Each path below is one point turned by a fixed rotation once a step. After each direction that follows a path, write how fast that rotation turns it, in degrees per step (0 if it stays still).
Each turn is a multiple of 5 degrees from 10 to 175, or 0.
Each row of a path follows its step; steps can be skipped.
path 1
step 0: [-48 -15   4   3 -20   5  -1   8  11  40 -11   7   4   5 -13   4   1   3
  -5  10  11   7 -17  19 -23  -1  16  16  -3  13  -8 -17   3 -29   7  -1
  -5   7  -2  14  -8 -13 -14  -2   5  14  29  -6 -12]
step 1: [ 11 -10   8  28  -8   3 -42  18  -8   5  -7  24   4  -1 -22  21 -18  23
  18 -12  -5  -2 -23 -15  -8  10 -21  17   9  11  10 -19  11   2  16  -3
  17 -19  -4 -13  -4  16   4   3   5   7  -7  -8  -7]
step 2: [-13   4   3 -12 -20 -20 -33   6   0  12   2   8   9  26 -16   0   9  15
  -1   8  10  24  20   6  -1  -7   3 -14  19   1  13  21 -25  -3 -16 -29
 -29  -7   2 -14  -4   6   2  -2  12  16 -10 -31 -10]
step 4: [-23  18   1 -21 -14  -1  -1  -3 -17   6 -24 -30 -16  13  -2  19  15  19
   0   8 -11  -6 -18  30  12  -6  14   5  -6 -10 -16  -9 -10  27  -1 -10
   4  -2   1  -7  18  11  26 -10 -22  12   9 -21   7]
step 7: [-16 -10   0   0  -7 -24 -16   1   6  20 -27  24  -2 -10   2   2   7   2
  13  -4   4  20  -6  19  -6 -25  -4   2  10  28 -20  13  -1 -41  -8   5
 -27  22  -8  -8 -13  -9 -13  -1 -14  -5  -5   0  21]
step 8: [ -8  25  13  12 -16 -15  13   0 -12  15 -31  30   1  -6 -21  22   3 -20
  30  -5  -3   8 -12 -16  -2  -3 -12  14  15  -7  18 -23  11  26   6   3
  15  -6  -6 -17 -17  -5   8  -3   0   7 -19  -5  17]
step 9: [ -6 -12 -20   0  -6 -37   7  18   2   3 -29 -25   3  27 -14   9   4  10
  11   9  23  10  10  17   4 -22 -10  -5  -2 -10   1 -20 -26 -19 -11 -22
  17  -8   9   4   4  -5  -4  -7  15  17 -10 -20  -4]
step 10: [ -8 -23   4   1   1  -1  -3  -9  27   0 -12  16  31  27   6   2 -25  -6
   0 -13   8  15 -35  23   8  18 -15 -17   0  -1  -3  -8  18  35   8   3
   2 -15   4   3   9 -17  -6  -6   8  18 -16   0 -10]
step 14: [  4 -16 -21  24 -11 -19 -11 -14   2  32  -6  16   0  12  16  -8   3  21
   3   4   0  -8 -10  35   8  -8  -1  19  11   0   7  11  -8 -26  -8 -19
 -20 -11 -12 -17   3   9   7   5 -12  30 -25   1   3]
step 17: [-15  -7  10 -13   5  -2  -4   8  12  21   2  -6  41 -13   4  35   9  -6
   5   4 -16  11 -42  18  -2  12 -23   5  -9 -13 -17 -10   6  11  10   2
  25  15 -14  -9  -4 -19 -19   1  -9   0   3   1  -2]
step 18: [  0  -9  11  -8   2 -25 -27   5   8  22 -18 -16  10  24 -27  14   1   3
   2  11  -3 -28   6   6  -4   0  -2  27   2  32   4  -1  -1  -6  23  19
  -4  -6 -21   9 -11  -7  21 -14  20   3  17 -22  10]
[  4   2  -1   1  -1   1   5   3   0  -6   1   2   0  -2  -3  -8  -2   2
   9   4  -6   2   0   8   1   1   4   7 -12  -7  -3   6   0  -2   2  -2
  -2   3  -2  -9  -6  -3   1   0   0   2   2   4  11]
40
[ 2 -1 -3  5  3 -1  1 -5 -1 -3  5  9  9 -2 -7  0 -1  2  4 -2 -3  5 -7  0
 -5  2  1 -2  7 -3  1  2  1  6  0  6 13  5  0  1  7  3  7 -2  0 -5  0  5
  2]
155
[ 2  2 -3  0  4  1 -9  0 -2  4  1 -7 -9  4  1 -1  8  1  5  2  8  7  5 -1
  1  9  1  2 -3  4  4 -4 -5  4 -3  2  2  4  2 -1  4 -4 10 -4  3  1  6 -3
  9]
155
[-10   0  -1   7   2   2  -5   1   1   3   4  -6  -2   0   7   1  -3  -1
   7  -7   0   0  -4  -5   1   9   1   1  -1  -5   0   1   4   1   3   5
   0   2   4  -2  -5  -5  -6   0   1  -1 -15   6   0]
155
[ 2 -3 -2 -1 -2 -3  0  2  1  2  1  4  2 -6  1 -3  4  3  8 -4  3  3 11 -5
 -2 -7  3  2  9 -1  0 -6 -2  3  7  1 -5 -1  3 -5  2  4  1 12 -1 11 -5  0
  3]
60
[  7   0   2   3   5  -6  -9   0   5  -4   8  -3   7  11   3  -2   2  -2
   0  -4  -2   0   0   1   3   0  -4  -3  -1  -1   3   2  -5  -4   6  -4
   4  -2 -13  -2   0  -2  -1   0   2   9   0   0  -5]
90
